Named moves (each a turn or a mirror), then the moves between two rows, first move first; the first pair answered
move W:
|   5 |   6 |  -3 |  11 |  -5 |   8 |  -4 |   5 |  -5 |  -8 |  -6 | -10 |   2 |  -4 | => |   4 |   4 |  -6 |  13 |  -2 |   4 |   0 |   7 |   1 |  -9 |  -1 | -11 |   1 |  -6 |
|  -5 |   3 |   8 |  -6 | -16 |   6 | -26 |   9 | -32 |  10 |   2 |  37 |  13 |   6 | => | -10 |  -9 |  -9 |  14 |   2 | -26 |  13 |  22 |  21 |  -4 |  31 |  24 |  -3 |  -2 |
|   0 |  -3 | -16 | -23 | -12 |   6 |  -4 |  -8 | -16 | -20 |  28 |  30 |  18 |  -7 | => |  -2 |  -8 | -22 | -17 |  -8 |  -3 |   5 |  -5 |  -2 | -24 |  37 |  27 |  13 |  -8 |
|   7 |  16 |   6 | -22 | -26 |  38 | -10 |   4 | -27 |  -6 |  24 |   7 |   5 |  -3 | => |   3 |   5 | -10 |  -5 | -10 |  10 |  23 |  15 |  20 | -19 |  48 |  -4 |  -9 | -10 |
move Y:
| -16 |  -7 | -35 |  -1 |  14 | -24 |  -2 |  28 |   6 |  -4 |   7 |   6 |   3 | -26 | => | -30 |   5 | -23 |   2 |  25 |  -9 |   9 |   6 | -10 | -22 | -10 | -32 |  10 |  -5 |
| -32 |  13 |  13 | -10 |   6 |  18 |   3 | -14 | -25 |  -2 |  -3 |  -5 |  -5 |  14 | => | -10 |  -7 |   9 | -11 |  -8 |   6 |   7 |  11 |  -2 |   1 |  39 |  23 | -17 |   1 |
|  21 |  -8 |   2 |   3 |  -8 |  17 | -14 |  27 |  -9 | -20 |  46 |  18 | -11 | -11 | => |  -9 |  17 | -10 |   1 |   8 |  20 | -42 |   4 | -36 |   2 | -25 |  11 |   2 | -18 |
move M:
| -29 |  12 | -24 | -14 |  -5 | -15 |   3 |  30 |   9 |   7 |  38 |  37 | -16 | -12 | => |  -9 |   6 | -24 |  -4 |  -7 | -17 |  11 |  32 |  17 |  -4 |  51 |  28 | -15 | -12 |
|  17 | -13 |  -8 |   3 |  -4 | -13 |   2 |  13 |  14 |  -2 |  20 |  12 |  -4 |  -8 | => |   1 |  -9 |  -8 |   9 |   9 | -19 |  13 |   6 |  26 |  -2 |   8 |  -2 |  -6 |  -3 |
|  27 | -19 |  11 |  21 | -26 |  -7 |  -8 |  31 |  21 |   4 |  33 |  27 | -11 | -20 | => |  10 | -17 |  11 |  37 |  -2 | -25 |  20 |  17 |  49 |  -4 |  15 |  -6 | -16 | -11 |
move Q:
| -21 |  12 | -18 |  -6 |   8 | -23 | -11 |  22 |   8 |  14 | -15 |  52 | -12 | -23 | => |  -2 |   4 |  38 | -23 | -11 |  19 |   8 |  14 | -17 | -20 |  31 |  31 | -10 |  26 |
|  -5 |   7 |  21 |   2 |  -9 |   2 |  -4 | -10 |  -3 |  18 | -33 | -14 |  22 |  17 | => | -19 |  13 |  10 |   0 |  -7 |  -1 | -11 |  -6 |  -6 |  23 | -34 |  -5 |  21 |   7 |
| -3 | -6 | 13 | -6 | -3 | -2 | 14 | 12 |  9 | -1 | 23 |  8 | -9 | 15 | => |   8 |  -8 |   4 |   5 |   4 | -16 |  13 |  10 |  27 |   5 |   6 |   5 |  -8 |   5 |
| -21 |  17 |  -4 |  -7 |  -2 |  25 | -32 |  21 | -23 |  10 |   4 |  10 |  -2 | -20 | => |  28 |  -1 |  33 |   3 |  -9 |  36 | -10 |   8 |  -9 |  -9 |   5 | -22 |   1 |   9 |
Then:
Each pair is two moves apart.
| -31 |  29 | -31 | -20 |  -6 | -13 | -31 |  14 | -10 |   3 |  -4 |  12 | -19 |  -6 | => |   5 |  13 |  21 | -15 | -10 |  10 |   3 |  -3 |  -4 | -31 |  14 | -31 | -17 |  40 |  Q then M
|   6 | -19 |  29 |  -9 | -12 |  -9 |  -4 |  -4 |  -1 |  12 |  -2 |  17 | -17 | -17 | => |  -6 |  -8 |  24 |  -3 |  -1 |  -9 |  -4 | -16 |  -8 |  10 | -29 |  -1 | -10 | -16 |  Y then Q
|  25 | -17 |   6 |  16 | -10 |   5 | -10 |   2 | -10 |  -4 |  -3 |   1 |   6 |   2 | => |  20 | -19 |  -2 |  22 |  -1 | -10 |  -4 |   3 |  11 |   3 |  -9 |   1 |   0 |  -3 |  M then Y
| -31 |   2 |   9 | -24 | -12 |  15 |  10 |  10 |  -2 |   3 |  -7 |   0 |  12 |  14 | => | -12 |  -3 |  17 | -18 | -11 |  10 |   9 |   2 |   9 |   8 | -29 |  -6 |  14 |  17 |  Q then M
|  -8 |  12 | -14 |   6 |   3 | -11 |  -9 | -16 |   0 |   4 | -16 |   2 |   7 |   8 | => |  -2 |   5 | -22 |  11 |   0 | -20 |  -1 |  -3 |  14 |   0 |   6 |   9 |   2 |   1 |  M then W
|  12 |  -7 |  -6 |  11 |   6 | -17 |  -4 |  -4 |  16 |  20 | -31 |  12 |  -2 |  -6 | => |  14 |  -8 |   0 |  -3 | -16 |  10 |  -3 |  14 | -14 |  -3 |  29 |  25 |  -1 |   0 |  Q then M
|  -4 |   3 | -10 |  -4 |  -9 |  -1 |  -8 | -17 |  16 |  -6 |  11 |   9 |  -6 |   9 | => |  -5 |   6 |  -3 |  -5 |  -9 |   5 |  -9 | -23 |  11 |  -8 |   3 |   2 |  -4 |  15 |  Y then Q
|  27 |  -2 | -14 |  21 |   2 | -15 |  -9 |  -9 |  11 |  19 | -42 |  -8 |   9 | -15 | => | -27 |  17 |  -3 | -15 | -11 |  21 | -22 |  -1 | -38 |  16 |  -2 |  20 |   7 |  -1 |  M then Q
|   3 |   9 | -13 | -13 |  -9 |   2 |  33 |   8 |  -1 |  -4 |  35 |  22 | -31 | -33 | => | -21 |  16 | -13 |  -8 |  10 |  -7 |  43 |  -3 |  12 |  -1 |  16 |   8 | -35 | -28 |  M then M
|  -7 |   6 | -21 |   1 |  13 | -11 |  -3 |  -1 |  16 |   4 | -13 | -11 | -13 | -17 | => |  -1 |  12 |   1 | -10 |   3 |  18 | -13 | -13 | -17 |  -3 | -16 | -19 |  -2 |   1 |  Y then W
|   1 |  17 | -29 |   5 |   9 | -16 |  -5 |   9 |   6 |  15 |  -1 |  13 | -21 |  -2 | => |   8 |   8 | -21 |   7 |   5 | -13 |   7 |  14 |  13 |   2 |  23 |   8 | -24 |   4 |  Y then Y
|  40 |  -9 |  -6 |   6 |  10 |   0 | -12 | -23 | -10 |  -3 | -22 | -26 |  10 |   7 | => |  14 |   0 |  -5 |  -6 |  14 |   3 | -24 | -27 | -21 |  12 | -35 | -15 |  10 |   7 |  M then M
|  23 | -14 |  13 |   0 |  -7 |  -3 |   7 |   2 |   7 |  -2 |   5 |   4 |   0 |   7 | => |  10 |  -9 |  -9 |   3 |  -1 | -16 |   0 |   7 |  12 |   8 |  -4 |  14 |  -2 | -11 |  Q then M
|  -2 |  11 | -24 |   3 |  -7 |  13 | -27 |   8 | -22 |   1 |   2 |  15 |   3 | -15 | => | -10 |   6 | -35 |  16 |   8 | -10 |  -1 |  13 |  12 |  -6 |  12 |   1 |  -7 | -19 |  W then M
|  24 |   1 |  22 |  -1 | -11 |  23 | -18 | -18 | -22 |   5 | -32 | -16 |  15 |  13 | => |  11 | -10 | -18 |  20 |   9 | -28 |  -1 |   1 |  37 |  18 | -27 |  -3 |  -4 | -19 |  W then Y
|  -8 | -13 |  42 | -10 |  12 | -21 |  14 | -11 |  19 |   7 |  14 |   0 |  -8 |  16 | => | -12 |   0 |  33 | -17 |   9 | -15 | -19 | -16 |  -6 |  29 | -20 |  17 |   1 |   4 |  Q then W
| -41 |  18 |  13 | -12 |  14 |   3 |   5 | -15 | -11 |  10 | -24 | -10 |  -6 |  12 | => |  11 | -16 |  20 |  -9 |  -8 | -15 |  16 |  13 |  26 |  10 |  28 |  20 | -20 |   4 |  Q then Y
|   5 |  -9 |   2 |  -6 | -10 |  -5 | -12 |   9 |   5 |  15 |   7 |  26 |  -7 |  -9 | => |  20 |  -9 |  10 |  -4 | -15 |   4 | -15 |   4 |  -6 |  10 |   0 |  18 |   0 |  -5 |  M then W
|  -8 |   7 |   7 | -10 |  -3 |  10 | -19 |  -4 | -15 |   5 | -31 | -12 |  -2 |  10 | => | -36 |   4 |  -9 |  -7 |   8 |  -6 |   5 |  13 |   9 |  -4 |   7 | -10 | -16 |   3 |  W then Q
|   1 |   3 | -24 |   7 |  15 | -13 |  -4 |  -5 |  15 |   9 | -17 | -17 |   4 | -17 | => |  16 |  -3 |  11 |  -2 |   5 |  13 |   9 | -10 |   2 | -12 |   8 | -32 |   6 |  12 |  Q then Q
|  16 |  -9 |  -5 |  -1 | -21 |   0 | -30 |  10 | -13 |   8 |   2 |  29 |  15 | -24 | => |  36 | -19 |  13 |  19 | -12 |  -4 |   9 |  -2 |  12 | -21 |  14 | -16 |  14 |  -3 |  Q then M
|  -5 |  -5 |   9 | -19 |   2 |   1 |  -2 |  -7 |   0 |  19 | -27 |   8 |   6 |  -6 | => |  -7 |  -8 |  24 | -18 |   4 |   9 |  18 |  -9 |   3 |   1 |  -4 |  -7 |   3 |  10 |  Y then M
| -16 |  16 | -13 |  32 | -12 |  11 |   7 |  -6 | -13 | -15 |  -2 | -15 |  -4 | -25 | => |  -1 |   4 | -13 |  28 | -23 |   4 |   2 |   8 |  -1 |  -7 |  17 |  10 |  -9 | -33 |  Q then Y
| -31 |  21 | -23 |   2 |  16 |   4 |  14 | -23 | -12 | -17 | -18 | -27 |  -4 |   6 | => | -18 |  17 | -21 |   8 |  17 |   1 |  17 | -26 |  -5 | -18 | -23 | -35 |  -2 |   7 |  Q then Q
| -29 |   1 |  20 | -18 | -25 |  13 | -11 |   3 |  14 |   3 |  22 |  26 |  -1 |   3 | => |   2 |  -4 |  39 |  -3 | -18 |  13 |  -2 | -21 |  24 |  -3 | -15 | -10 |   9 |  18 |  Y then Q
| -24 |  12 | -28 |   4 |   5 |  -2 |  -6 |  -2 | -10 |  -4 |  -5 |  -1 |   2 | -16 | => |  15 |   0 | -10 |  18 |   6 |  -5 |   8 | -12 |   8 | -13 | -17 | -23 |   5 |  -3 |  Q then Q
|   5 |   1 | -16 |  -5 | -24 |   0 | -11 |   6 |  -3 |  11 |   4 |  23 |  -8 | -12 | => |  24 |  -2 | -10 |   0 | -29 |   6 | -11 |   0 |  -9 |   3 |   0 |  12 |   0 |  -7 |  M then W
|  -7 |   4 |  34 | -11 |  10 |  -6 |  -1 | -15 |  -3 |   8 | -38 | -28 |  16 |  -4 | => |  26 | -13 |  48 | -23 | -17 |   6 |  -8 |   4 |  -8 |   6 |   7 |   1 |  13 |  -1 |  Y then W
|  21 | -11 |  15 |   9 |   6 | -11 |  24 |  -6 |  26 | -14 |  -2 | -19 |  -5 |  12 | => | -37 |  10 |  11 | -13 |  16 |  -5 |   9 | -10 |   7 |   7 | -19 |  -1 |  -9 |  12 |  M then Q
| -17 |  -6 | -12 |  10 |   0 | -16 |  12 |  12 |   0 | -18 |  24 |  18 |   4 |  -7 | => | -21 |  -1 |  -6 |  10 |   2 |  -8 |  19 |   4 |  -6 | -28 |  22 |   1 |   7 |   3 |  Y then Y
|  16 |  11 |  -2 |  10 |  11 |  -7 |   3 | -19 |  12 |   1 | -41 | -13 |   2 |   4 | => |   0 |  16 |  21 | -12 |  -2 |  23 |   6 | -18 | -18 | -14 |  -5 | -11 |   3 |  26 |  Q then Q
| -9 | -1 |  4 | -1 |  6 |  7 | 18 | -2 | 19 | -7 | 15 |  7 | -7 |  8 | => | -3 | -1 |  8 |  0 |  9 |  6 | 18 | -8 | 24 | -3 |  2 |  5 | -7 | 11 |  M then Q
|  11 |  -8 | -11 |  19 |  -4 |  -9 |  19 |  -5 |  17 |   5 |   3 | -18 |  -6 |  18 | => |   9 |  -1 | -14 |   8 | -11 |  -4 | -12 |  -6 |  -4 |  26 | -24 |   3 |   1 |   8 |  Y then W
| -23 |  19 |  20 |  -2 |   5 |   3 |  10 |   3 |   3 |  18 |   6 |  12 |   7 |  12 | => | -12 |  15 |  18 |  -5 |  -5 |   6 |   4 |  10 |  -2 |  17 |  18 |  22 |   8 |   8 |  W then M
| -26 |  25 |   6 | -13 |   3 |   4 | -16 |  -1 | -16 |  -5 | -20 | -17 | -25 |   4 | => |  -4 |  19 |  22 | -15 |  -6 |  13 | -19 |  -3 | -21 |  -7 | -20 | -18 | -21 |  12 |  Q then M
|  17 |  -7 |  20 |   8 |  -1 |   5 |  -4 | -16 | -20 |   9 | -23 |  -3 |   5 |  -6 | => |  29 | -19 |  23 |  12 |  -5 |   0 |  11 |  -4 |  -2 |   0 |  10 |  -3 |  -2 |  -5 |  Y then W
| -31 |  25 |  -9 |  -4 |   2 |  11 | -13 |  21 | -18 | -10 |  15 |  20 | -16 |   1 | => |  17 |   3 |  20 |  14 |   2 |  10 |  17 |  10 |   9 | -31 |  21 | -13 | -13 |  24 |  W then Q
|  25 |  -2 |  10 |   3 |  -8 |  -8 |  -8 | -16 |   0 |   4 | -17 |   5 |  -4 |   2 | => |  23 |  -4 |   6 |   7 |  -2 | -15 |   2 | -16 |  12 |   0 | -14 |  -3 |  -7 |   2 |  M then W
|  11 |  -3 | -25 |  25 |  14 | -18 |  20 |  -1 |  19 | -16 |  -6 | -32 |   7 | -15 | => | -44 |  18 |   5 | -13 |  11 |  17 |  10 |  -9 | -25 | -11 |   6 | -18 |   3 |  13 |  M then Q
| -19 |   6 |  -8 | -18 |   9 | -25 |  -4 |   4 |  27 |  25 |  -7 |  17 |  14 | -33 | => |   5 |  -3 |  26 | -33 | -17 |  10 |  -1 |   8 |  -3 |   2 |  39 |  17 |  18 |  -7 |  M then Q
|  11 |  -5 |   2 | -10 |   1 | -20 | -18 |   3 |  -6 |  18 | -17 |  11 |  -7 |   2 | => |  27 | -12 |  11 | -10 |  -9 |  -8 |  -8 |   7 | -11 |  -1 |  15 |   4 |  -6 |  10 |  Q then M
| -38 |   8 |   4 |  -4 |  28 | -10 |  23 |  -4 |  22 |  -7 |   6 | -24 |  -9 |  11 | => | -45 |  15 |  -4 |  -5 |  31 | -15 |  10 |  -6 |  18 |   7 | -15 | -16 |  -6 |   2 |  Y then Y
| -10 |  10 |  -9 |   6 |  -1 |  19 | -16 |   0 | -12 |  -1 | -10 | -19 |   4 |  10 | => |  11 |  -2 |  -9 |   4 | -14 |  17 | -16 |  14 |  -5 |  -4 |  20 |  -3 |   0 |   3 |  M then Y
|   4 |  11 |   8 |   2 |  -9 |  16 |   7 | -12 | -18 | -19 | -22 | -15 |  16 |   4 | => |  23 |  -5 |   0 |  10 | -13 |   1 |  21 |   6 |   8 | -25 |  13 |  -7 |   5 |  -4 |  Q then Y
| -24 |  16 |  -4 |  -5 |  13 |   2 |   1 |  -9 |   3 |   5 |  -7 |  -9 |  -1 |   3 | => |  -8 |  11 |   5 | -11 |  -4 |  17 |  -2 |  -1 | -11 |  -5 |  22 |  -2 |   0 |   8 |  M then Y
|  22 | -11 |  19 |   7 |  -8 |  13 |  12 |  -2 |  -1 | -15 |   1 | -13 |  11 |  11 | => |   2 |  -2 | -18 |  11 |   1 | -11 |  -8 |   5 |   6 |  10 | -25 |  11 |   9 | -22 |  Q then M
|  37 | -15 |  16 |  10 | -10 |   6 |  11 |   0 |   5 | -15 |  24 | -11 |   2 |   2 | => |  20 |   0 |  20 |  11 |  -1 |  16 |   9 | -17 | -11 | -17 |  -5 | -32 |  10 |  10 |  Y then Y
|  12 |   7 | -30 |  15 |   0 |   8 | -10 |   7 | -15 | -12 |  -8 |  -7 |   7 | -18 | => |  -1 |   8 | -23 |  18 |  12 |   5 |   9 |   0 |  -4 | -22 |  -6 | -26 |   4 |  -6 |  Y then M
| -14 |   3 |  28 | -10 |  11 |  11 |  13 | -18 | -11 | -15 |   0 | -27 |   7 |  39 | => | -26 |  12 |  10 | -14 |  15 |   2 | -14 | -20 | -18 |  14 | -39 |  -6 |   9 |  18 |  Y then Y
| -9 | 10 | -1 |  1 | 10 |  8 | -1 | -7 | -6 | 11 | -1 | -4 | -2 | 17 | => |   0 |   5 |  -1 |   7 |  12 |   3 |   4 |  -8 |   5 |   9 |  -4 | -10 |  -4 |  17 |  Q then W
|  -2 |   4 | -17 |   0 | -20 |  18 |   1 |   4 | -19 |   0 |   1 | -13 |  20 |   0 | => |  -7 |   2 | -34 |   7 | -13 |  -2 |   4 |  10 |   1 |   8 |   1 |  -6 |  14 | -14 |  W then Y
|   4 |  15 | -10 |  -6 |   1 | -36 |  -6 |   6 |  42 |  26 | -18 |  14 | -21 |  12 | => |  23 |   7 |  29 | -15 | -10 |  -8 |  10 |  -2 |  30 |   3 |  11 |  -5 | -19 |  45 |  Q then Q
